(in the rows, 128 means zero)
A single turn carries every row of the set below to another of its rows. Some are shown first; where does it send the rows asked next?
z_734: [125 132 135  87 107 132 126 125 138 152  93  89  99 143 135 136 129 122
 122 124 129 132 126 163 153 114 149 105 108 109]
z_219: [ 96 137 150 117 120 115 116 110 133 128  85  60 112 127 131 135 141 140
 129 108 134 110 106 162 142 133 142 123  91 100]
z_132: [142 122 146 126 132 112  96 130 103 139  73  99 107 103 140 125 138 125
 118 112 140 106  95 160 125 112 135 132 112 112]
z_124: [133 132 160 127 116 118 119  91 125 110  85 124 115 119 122 114 146 122
 108 121 115 126  92 145 154 119 135 116 127 134]
z_371: [122 140 149  92 122  85 124 112 132 127  96 125 108 120 131 135 109 161
 129 106 131 152 112 151 141 139 140 124 102 140]
z_678: [146 133 150 122 118  98  90 102 119 142  83  97 107 102 137 140 125 137
 124 106 161 122 115 163 144 153 144 126  97 131]
z_649: [143 141 141 110 111 100 157 112 142 143  97 146 115 102 144 138 148 152
 136 107 138 135 120 144 143 129 152 135 138 113]
z_699: [159 136 138 113 111  99 165 123 130 126  89 108 114 110 153 129 134 140
 128 124 140 125 113 153 136 138 151 122 152 122]
z_693: [112 161 134 128 127  94 136 116 115 121  72 119 121 128 145 147 110 150
 115 126 118 141 102 167 128 141 137 135 117 122]
z_184: [146 122 131 115 109 122 137 112 111 132  79 145 125 126 125 125 140 141
 117 141 133 143 111 152 148 109 137 112 123 109]
z_206: [141 119 121 127 131 130 138  91 117 124  98 117 110 136 120 130 135 152
 111 148 141 132 104 158 155 130 145 126 111 114]
z_428: [116 162 168 110 114 109 112 106 126 102  91 123 109 109 135 127 124 136
 117 117 103 139 111 162 151 139 136 118 135 119]
z_73: [130 104 135 123 133 100 128 128 126 132  92 127 105 123 123 112 144 136
 117 132 117 141 115 167 140 108 125 125 117 122]
z_789: [120 140 161 109 121 114 128  96 138 140  83  66 125 126 131 136 147 153
 137  97 146  95 111 164 142 146 138 133 115 116]
z_433: [112 151 145 113 113  94 138 112 129 131  85 140 112 120 133 145 117 128
 112 114 118 160 111 154 129 117 139 118 109 122]
z_577: [123 141 144 119 112 107 141 102 133 172  84  83 115 141 135 130 123 133
 124  99 119 147 110 171 145 133 146 139 115 113]
z_424: [120 148 138 117 136 123 111 116 120 140  98  93  89  86 144 144 127 130
 130 109 143  93 105 161 142 143 140 138 121 107]
z_270: [124 123 168 111 106 123 139  96 131 117  90 129 118  93 158 116 142 137
 123 117 129 118  93 137 133 124 162 113 136 123]
z_377: [149 162 128  93 110 130 141 120 135 151  84 107 125 142 139 142 132 135
 133 105 129 104 103 145 155 121 137 131 111 124]
z_259: [130 126 164 112 115  99 107 111 131 134  86  64 136 127 138 139 129 148
 129 116 137 114 112 163 130 119 144 114  96  97]
z_380: [129 143 131 102 107 114 132 131 136 168  68 111 125 133 148 125 147 147
 146 108 119 113 126 173 156 144 132 131 116 125]
z_796: [122 129 125 118 115 124 138 111 116 132  86 147  94 129 115 120 157 140
 123 131 125 141 119 156 158 127 139 124 114 109]
z_808: [118 139 144 117 124 125 125 122 131 132  75  70 122 122 129 133 142 131
 139 119 126  84 111 161 142 124 125 109 103 107]
z_654: [115 137 131 104 133 107 152 122 146 130 102 133  91 109 153 141 149 145
 134 121 135 103 117 149 137 134 146 131 139 122]
z_807: [131 121 162 135 124 107 111  76 118 131  97 143 119 121 130 117 144 140
 128 137 114 114 117 162 152 141 145 118 123 115]
z_729: [113 149 140 114 109 105 133  92 127 131  83 138 120 125 136 148 120 152
 112 124 136 164 122 166 142 148 151 120 119 119]
z_665: [136 124 141 118 131 126  99 102 101 145  87  97  90 107 130 125 137 144
 129 119 160 108 101 162 147 149 149 134 109 111]
z_148: [159 133 152 120 118 107 106 127 122 142  86  91 118  76 154 136 126 136
 126 105 151 111 108 161 134 133 141 133 122 116]
z_253: [147 130 153 113 119 114 110 116 139 130  85  72 124 124 126 132 152 150
 145 112 139  99 127 154 154 132 138 119  95 109]
z_834: [123 146 163 121 101 104 119  91 127 116  97 139 127  94 153 130 120 146
 127 127 114 126 108 150 144 146 149 117 101 120]
z_399: [120 152 131 111 117 119 167 110 127 141  88 133 111 105 138 136 134 133
 126 116 129 129 108 157 141 133 141 126 160 111]
z_274: [124 143 170 121 117 111 131  94 121 118  96 124  94 111 148 119 152 139
 133 120 113 117 118 156 137 139 164 129 150  99]
z_430: [114 135 142 103 125 115 125 104 150 168  88 107 139 137 149 149 129 148
 116 102 132 130  98 163 140 109 147 141 108 119]
z_830: [129 130 123 117 105 126 126 126 141 145  75 101 122 138 163 145 150 138
 117 130 128 131 126 168 145 120 157 126  91 101]
z_686: [127 138 163 115 122  99 131 112 132 143  85  73 130 122 137 134 137 133
 139  94 131  90 105 155 125 116 131 128 106 113]
z_75: [119 151 144 128 138 105  95 116 111 135  78 100 104 107 135 150 119 114
 111 111 138 101 101 169 128 134 130 128 111 122]

z_734 turns into z_377
z_428 turns into z_124
And these:
z_148 turns into z_678
z_693 turns into z_73
z_686 turns into z_259
z_184 turns into z_649

